500 stands for zero in the data rows.
Here are some points, one per row:
526/401/453/487/478/365/436/413/517/421/414/463/497/738/379/438/436/510/487/623/397/794/595/623/444/447/696/419/600/554/376/409/463/491/451/421/452/999/446/420/514/578/444/476/486/437/452/471
416/517/456/483/404/825/474/399/443/485/477/479/397/478/517/438/407/706/370/462/508/482/568/436/613/466/376/379/577/779/382/454/374/642/447/841/624/481/630/351/425/437/416/418/909/438/411/503
550/531/778/409/365/482/604/405/365/451/493/523/494/442/440/405/539/420/600/628/520/432/631/523/387/541/517/516/423/503/362/436/419/411/404/415/443/407/449/442/926/841/527/432/499/930/381/359
390/402/689/474/666/328/565/528/481/425/410/416/426/464/462/473/408/440/685/479/533/397/427/456/488/508/522/676/620/478/410/511/449/390/460/473/476/458/737/515/394/469/424/654/999/369/391/478
471/999/383/455/764/391/457/502/444/582/419/411/422/419/457/474/453/721/415/532/407/428/491/479/433/558/462/478/470/487/617/561/405/340/455/767/679/449/493/436/455/459/368/492/399/460/447/738
454/477/429/507/716/493/495/493/456/514/428/384/429/448/544/428/456/570/415/494/669/516/424/594/495/297/436/667/455/617/603/631/644/455/439/481/761/407/445/356/509/422/645/539/411/424/470/560
508/414/435/624/375/492/414/383/499/547/429/340/484/325/746/445/490/671/421/491/999/467/483/559/443/899/420/418/424/483/606/446/610/440/428/421/604/665/450/603/401/485/384/463/397/521/442/438
419/608/433/469/523/446/458/441/573/426/445/418/449/400/433/544/552/354/485/436/389/448/428/457/536/786/492/469/448/999/458/430/859/423/661/408/562/433/448/508/398/520/442/557/417/458/405/537
498/600/470/432/478/492/426/469/481/385/483/720/530/502/469/442/429/999/617/429/436/510/421/694/517/707/437/861/396/379/454/415/505/434/521/318/376/397/418/532/404/474/491/456/568/536/457/458
436/457/570/659/363/429/407/850/423/424/595/640/766/420/412/625/411/462/457/435/408/619/712/493/422/454/427/386/609/435/488/602/549/381/544/576/429/446/449/390/675/514/430/546/412/436/458/471
472/673/421/420/523/422/453/463/468/442/400/423/439/440/661/425/667/520/436/459/395/398/361/447/566/600/679/447/356/602/424/679/518/556/459/610/439/464/534/545/693/446/599/480/483/379/643/572
461/373/425/561/452/571/519/523/521/586/417/441/458/447/400/537/399/484/380/549/404/316/613/441/382/487/442/505/534/482/397/450/546/392/646/445/493/450/679/438/397/642/484/871/439/478/999/561
439/478/481/440/469/447/695/419/576/441/499/509/842/419/463/410/491/467/633/728/425/484/426/460/409/489/554/370/382/457/444/453/394/810/749/377/501/440/517/336/514/333/609/420/505/468/737/595
600/474/504/669/455/515/410/497/779/658/450/789/408/392/548/424/457/478/462/581/512/439/410/649/453/401/461/404/405/531/455/598/585/513/525/436/521/445/386/406/351/648/468/377/473/521/645/429
533/371/523/467/520/566/536/495/432/429/505/417/421/378/475/512/380/535/424/596/415/612/521/602/452/496/565/397/511/414/493/339/466/629/852/443/560/462/300/592/931/506/395/471/597/458/467/540
999/496/458/628/425/465/428/429/907/469/497/422/445/411/490/661/394/412/432/406/695/469/398/690/501/436/453/405/409/424/389/483/513/464/428/421/447/410/470/394/545/625/530/468/509/491/602/476
461/420/385/415/473/539/417/412/362/464/683/462/475/494/450/426/769/463/404/915/466/652/612/623/442/456/392/474/540/548/515/676/408/668/405/421/418/362/699/482/664/698/412/474/434/326/384/458
567/632/432/413/373/721/396/419/494/439/469/487/505/389/392/360/507/440/688/514/537/498/410/409/573/433/533/684/999/443/485/570/468/513/513/417/415/625/420/403/533/416/421/442/757/495/505/441
448/437/475/415/514/473/672/411/438/652/935/470/531/496/368/424/402/416/574/377/440/517/372/666/660/612/517/531/432/404/553/467/470/400/404/524/472/425/479/368/659/528/591/590/563/424/528/476
502/678/454/384/480/479/422/618/485/498/439/500/518/755/746/499/437/500/483/468/444/442/456/457/444/441/466/428/455/631/639/469/329/458/410/453/433/418/456/517/472/446/583/999/466/494/439/406
414/504/453/362/466/578/388/468/394/782/522/565/699/417/442/408/523/398/555/438/476/671/611/656/514/390/421/452/356/575/658/405/446/457/507/396/317/724/557/528/452/439/485/435/721/488/638/452
301/455/389/542/475/612/406/427/950/435/446/489/385/445/428/634/895/454/422/501/456/632/719/421/378/479/544/457/389/426/473/547/494/464/534/484/546/469/442/513/487/566/584/466/508/437/458/535
740/303/669/400/503/441/321/581/490/519/427/404/559/419/592/421/463/714/827/496/346/417/438/462/444/396/431/702/471/479/602/380/510/563/468/881/571/444/477/421/492/471/569/452/368/457/433/564
614/409/405/503/456/363/448/338/378/815/453/404/505/642/479/999/507/512/513/745/406/476/475/455/537/539/492/587/610/469/433/662/507/515/400/405/417/377/372/570/430/458/407/394/609/576/405/462
638/468/543/778/726/438/457/526/345/388/444/952/486/425/380/395/468/462/551/496/598/479/531/297/475/649/514/468/395/465/766/408/539/444/443/376/448/438/431/478/411/494/582/442/607/492/449/513
460/438/422/552/477/526/872/495/767/435/421/441/589/437/416/422/569/438/904/532/590/389/524/458/474/396/433/548/414/485/646/424/548/400/509/483/391/473/545/523/488/381/485/492/363/465/441/623
718/518/428/539/524/490/493/728/444/413/514/529/613/880/384/451/680/480/459/467/687/339/453/376/380/381/479/446/474/436/412/380/909/400/558/429/469/621/492/411/555/518/385/386/488/437/478/471
504/525/446/726/457/453/509/431/445/718/395/825/402/471/556/499/586/340/452/466/641/384/389/743/437/429/454/670/468/466/485/487/441/498/435/538/437/772/429/494/515/400/470/486/391/477/533/425
507/590/458/476/844/481/480/870/480/510/436/611/390/466/455/471/464/526/464/415/623/474/456/471/476/693/477/554/480/614/433/579/377/631/415/535/410/424/434/537/493/454/359/532/387/412/457/421
417/406/434/391/421/348/828/560/394/848/447/470/378/457/540/644/471/978/403/395/640/452/492/401/413/479/562/414/463/570/433/380/696/457/442/464/394/458/690/566/523/452/598/453/550/439/474/417
556/442/441/329/536/396/428/536/633/314/431/468/505/427/660/547/418/524/456/366/571/490/419/395/481/534/526/391/463/508/527/778/437/561/632/529/809/509/417/603/596/395/565/394/496/518/608/435
569/499/430/452/368/561/441/661/372/657/357/405/511/453/530/472/475/345/725/477/474/530/557/537/458/552/503/714/324/368/405/360/454/485/468/586/957/566/439/544/404/499/628/447/717/442/434/390
425/433/430/351/519/457/536/563/436/431/404/480/485/533/460/533/557/467/366/776/531/352/635/451/999/489/527/497/402/452/418/500/487/468/618/437/443/445/608/500/658/516/427/477/377/478/546/476
407/614/433/564/715/443/451/827/505/478/472/347/442/520/966/456/462/393/500/496/579/471/442/453/415/459/433/504/901/426/328/451/481/440/452/458/416/450/479/408/488/449/861/453/398/536/458/421
524/463/795/393/541/494/841/567/336/400/465/558/648/390/393/513/810/429/459/380/468/463/468/464/453/449/445/444/497/436/456/530/406/449/409/464/470/509/418/447/363/541/736/566/449/531/406/863
512/596/471/576/415/451/434/387/426/575/543/502/457/521/440/425/631/420/457/384/491/829/539/419/593/392/528/512/469/574/424/454/423/611/971/418/421/399/921/497/396/420/426/600/357/477/427/391
471/452/479/417/514/999/439/482/422/541/458/454/449/439/467/711/351/411/436/565/449/663/321/441/442/459/999/442/546/437/444/480/451/500/652/506/411/567/638/447/389/418/420/451/411/455/382/450
375/425/370/637/440/430/402/509/463/449/409/498/423/826/546/574/386/444/524/422/681/443/427/496/491/497/457/361/537/492/740/431/395/487/603/473/399/453/476/417/460/597/805/599/480/499/431/821
406/505/488/432/482/575/750/404/368/370/449/419/400/724/426/426/441/464/824/512/565/666/591/581/518/449/537/397/510/487/407/428/435/471/426/500/428/365/403/550/587/673/362/389/488/372/999/386
407/473/482/624/415/584/492/559/586/372/528/484/435/398/404/816/459/428/436/500/428/542/403/416/429/441/393/499/418/555/734/528/411/452/451/533/546/560/840/418/643/497/684/386/410/430/600/469
435/490/999/449/585/489/420/367/517/481/475/458/405/597/462/459/604/428/505/600/561/470/441/454/457/629/394/697/543/444/415/488/521/387/454/502/423/487/455/467/465/357/511/612/471/417/481/739
414/436/538/515/421/462/703/405/749/464/361/433/762/520/634/361/407/477/424/364/456/638/452/398/484/496/476/467/520/433/605/424/526/456/450/430/454/415/526/475/746/758/395/462/482/467/484/772
468/396/431/494/530/494/489/406/424/472/482/890/441/717/928/488/465/430/460/474/369/512/532/552/450/481/447/470/484/481/538/493/571/475/392/443/502/406/514/459/525/363/443/690/434/548/526/517
412/517/493/588/438/459/423/437/579/466/589/472/999/507/390/408/437/488/381/444/501/481/419/436/471/402/676/560/537/482/451/357/454/789/476/834/670/378/443/772/422/442/466/469/434/397/443/367
353/501/775/404/410/383/556/440/613/582/438/428/558/488/492/552/515/470/593/409/469/560/469/604/469/409/635/423/591/409/511/546/498/601/392/364/830/487/574/393/442/547/353/456/397/635/403/573
569/429/391/463/393/427/514/644/459/441/529/433/379/450/430/537/633/478/419/870/436/674/400/398/583/523/555/472/572/389/467/726/608/453/464/807/392/429/405/478/322/425/427/523/507/791/459/431
619/416/467/424/477/475/453/453/523/427/444/819/443/589/518/497/425/447/394/496/441/417/581/932/456/450/425/391/648/519/512/457/464/433/463/493/498/531/498/769/384/407/644/423/462/610/434/452
434/497/465/421/406/469/419/459/530/554/999/440/347/440/470/506/420/419/655/438/582/455/488/440/606/383/580/573/431/523/499/498/413/450/387/361/666/450/512/817/404/459/430/434/468/468/570/691
408/529/437/381/579/458/536/509/472/374/933/575/572/435/628/690/395/452/448/400/433/502/388/393/474/462/360/455/476/406/470/523/456/437/645/563/451/861/416/531/469/841/401/476/456/536/494/413
547/482/495/564/435/716/496/597/474/851/533/481/445/478/408/353/421/706/457/465/356/436/440/337/563/509/357/436/402/539/495/906/409/450/533/408/657/564/438/823/448/480/493/427/438/415/408/432
535/461/439/845/476/444/485/476/398/359/580/361/453/729/462/552/402/493/471/313/495/404/543/653/447/449/459/556/459/471/507/712/482/479/485/580/438/553/447/519/538/472/490/447/515/766/437/461
476/562/760/408/373/477/713/472/543/503/497/525/379/702/650/405/466/387/455/479/433/428/564/491/453/638/434/600/516/439/875/417/476/466/495/454/432/523/450/463/385/473/532/446/534/433/430/484
577/416/636/372/817/471/387/520/499/517/526/419/655/567/383/390/578/477/385/384/455/464/522/424/456/658/458/556/503/453/459/397/529/488/426/686/462/469/483/580/440/374/425/411/522/956/527/442
396/795/613/445/545/437/441/399/425/458/422/417/371/426/390/479/362/447/472/457/415/471/527/430/665/446/439/501/563/315/440/467/963/999/417/578/393/480/542/694/419/485/465/704/447/545/412/470
532/543/468/801/535/460/425/515/411/436/456/404/430/427/459/547/889/641/465/544/347/543/375/419/900/520/484/394/661/505/476/390/381/464/499/496/471/488/471/467/459/499/413/551/444/649/457/390
534/459/440/571/473/552/442/412/604/426/657/424/620/380/478/506/484/492/412/429/483/464/999/486/453/482/715/479/454/510/504/525/428/501/428/439/455/649/413/388/442/497/609/438/468/404/467/415
These points spread out most along one direction. How far along it is each point below, from 0 to 99? 50 is the average, and the first point above lies past it. One standard deviation of the points above along it is 16.
498/600/470/432/478/492/426/469/481/385/483/720/530/502/469/442/429/999/617/429/436/510/421/694/517/707/437/861/396/379/454/415/505/434/521/318/376/397/418/532/404/474/491/456/568/536/457/458 30
353/501/775/404/410/383/556/440/613/582/438/428/558/488/492/552/515/470/593/409/469/560/469/604/469/409/635/423/591/409/511/546/498/601/392/364/830/487/574/393/442/547/353/456/397/635/403/573 57
460/438/422/552/477/526/872/495/767/435/421/441/589/437/416/422/569/438/904/532/590/389/524/458/474/396/433/548/414/485/646/424/548/400/509/483/391/473/545/523/488/381/485/492/363/465/441/623 51
412/517/493/588/438/459/423/437/579/466/589/472/999/507/390/408/437/488/381/444/501/481/419/436/471/402/676/560/537/482/451/357/454/789/476/834/670/378/443/772/422/442/466/469/434/397/443/367 59
569/499/430/452/368/561/441/661/372/657/357/405/511/453/530/472/475/345/725/477/474/530/557/537/458/552/503/714/324/368/405/360/454/485/468/586/957/566/439/544/404/499/628/447/717/442/434/390 43
406/505/488/432/482/575/750/404/368/370/449/419/400/724/426/426/441/464/824/512/565/666/591/581/518/449/537/397/510/487/407/428/435/471/426/500/428/365/403/550/587/673/362/389/488/372/999/386 76
577/416/636/372/817/471/387/520/499/517/526/419/655/567/383/390/578/477/385/384/455/464/522/424/456/658/458/556/503/453/459/397/529/488/426/686/462/469/483/580/440/374/425/411/522/956/527/442 35
999/496/458/628/425/465/428/429/907/469/497/422/445/411/490/661/394/412/432/406/695/469/398/690/501/436/453/405/409/424/389/483/513/464/428/421/447/410/470/394/545/625/530/468/509/491/602/476 52
439/478/481/440/469/447/695/419/576/441/499/509/842/419/463/410/491/467/633/728/425/484/426/460/409/489/554/370/382/457/444/453/394/810/749/377/501/440/517/336/514/333/609/420/505/468/737/595 77
416/517/456/483/404/825/474/399/443/485/477/479/397/478/517/438/407/706/370/462/508/482/568/436/613/466/376/379/577/779/382/454/374/642/447/841/624/481/630/351/425/437/416/418/909/438/411/503 55
535/461/439/845/476/444/485/476/398/359/580/361/453/729/462/552/402/493/471/313/495/404/543/653/447/449/459/556/459/471/507/712/482/479/485/580/438/553/447/519/538/472/490/447/515/766/437/461 41
476/562/760/408/373/477/713/472/543/503/497/525/379/702/650/405/466/387/455/479/433/428/564/491/453/638/434/600/516/439/875/417/476/466/495/454/432/523/450/463/385/473/532/446/534/433/430/484 35
569/429/391/463/393/427/514/644/459/441/529/433/379/450/430/537/633/478/419/870/436/674/400/398/583/523/555/472/572/389/467/726/608/453/464/807/392/429/405/478/322/425/427/523/507/791/459/431 54
407/614/433/564/715/443/451/827/505/478/472/347/442/520/966/456/462/393/500/496/579/471/442/453/415/459/433/504/901/426/328/451/481/440/452/458/416/450/479/408/488/449/861/453/398/536/458/421 22
